(in the rows, 128 means zero)
One turn or mirror swaps these rows in pairs. Which row does each one swap with?
nedos: [119 129 156 141 145 111 130 148 152 129 159 140 143  94 109 107]
gug: [141 124  98 105 137 167 139 126 122 143 104 110 119 112 101 148]
fami: [142 132 140 100  87 135 147 147 113 128 180 142 112 161 135 114]
Mal: [110 130 139 145 142 104 161 155 109 141 136 125  93 125 141 102]
labet: [152  87 128 144 127 136 159 152  95 136 161 102 154 129 102 141]
Kipak: [133 124 139 138 163 122 132 155 121 121 175 133 136 113  94  97]
let: [114 131 141 147 130  94 147 165 102 142 136 104 107 123 144 105]
bani: [142 129 125 117 147 167 130 123 125 150  92 140 103 129 114 138]
nazol: [143 123 127  99  80 127 154 138 116 130 173 138 114 167 126 122]
solas: [155 151 161  98 104 148 128 121 164 129 131 130 119 151 116 113]
Liv: [138 142 150  98  93 150 135 119 116 115 139 140 164 112 113 167]
Bub: [135 101 106 105  85 125 163 135 104 126 156 117 122 126 103 146]
zak: [150 143 152 115 152 163 101 142 103 127 134  88 140 111 100 121]
paku: [120 145 132 113 125  84 128 143 132 137 108 111  98 133 143 123]
Reku: [150 133 165 139 154 141 146 164 107 127 156  91 160 124 135 139]
pudu: [129 136 157  96 100 141 132 116 119 118 131 149 170 115 106 159]
burud: [168 129 137 112 123 104 114 138 149 118 131  98 113 120 108 167]
gis: [126 115  90 104 123 151 148 116 122 133 115 109 115 105 102 143]
kaga: [127 136 165 144 150 120 169 163 139 130 156 126 144 153 149 123]
Voku: [137 116 161 148 119 114 168 155 131 141 143 141 128 174 140 118]
vupa: [137 129 127 117 152 160 132 127 118 150  88 140 100 136 119 141]
sapag: [135 127 109 103 137 171 133 121 111 151  96 130 113 125 109 150]
tik: [155 105 158 113 102 166 157 138 142 148 144 147 153 161 142 121]
Difo: [130 138 166 138  74 113 147 137 147 143 135 150 131 112 113 125]
rabe: [149  86 125 128 103 159 149 141 102 133 151 126 172 130 124 135]
reg: [140 132 122 108 144 171 137 123 124 148  99 134 103 130 107 150]
mola: [117 129 136 150 141 124 155 155  83 130 147 109 108 120 132  97]
durim: [125 111  98 108  87 138 174 130 114 138 149 120 117 135 103 137]
viz: [122 143 161 119 163 137 115 147 148 149 156 145 131 101 138 110]
vinaz: [111 131 145 105 103 139 144 128 106 118 134 159 167 132  95 139]
pema: [143 135 144 138 126 160 146 142  99 109 180 114  97  93 135 131]
dapo: [160 145 146 115 128  93 117 142 156 132 127 101 107 115 130 146]
Zelup: [148 147 142 111 122  95 117 149 149 135 106 107 108 130 138 137]
Defed: [112 141 139 121 147 146 141 163  99 163 159 129 145 108  82 138]
bida: [158 135 153 108 101 158 134 136 159 132 131 139 151 156 141 116]
pag: [151 144 145 128 156 162 125 163 114 127 144  93 165 120 122 129]
sada: [138 131 142 150 130 153 145 152  84 114 172 111 110 107 131 113]
Gopo: [136 108 115 102  75 125 166 133 116 127 173 129 113 149 116 123]
tugis: [137 130 149 120  91 123 142 121 105 106 136 167 145 153 105 121]
Bom: [133 126 140 160 141 144 150 156  86 122 162 109 110 110 130 107]
tamev: [120 135 160 123 163 130 118 144 157 143 151 144 139  96 124 111]
dar: [139 129 148  90  98 135 129 146  96 140 172 154 100 153 149 125]
Ziz: [166 140 149 113 125  99 106 142 142 127 127  96 105 117 126 152]
bala: [169 138 143 105 127 104 108 141 144 121 130  97 115 121 113 163]

Kipak swaps with tugis
Defed swaps with Difo
dar swaps with pema
viz swaps with Liv

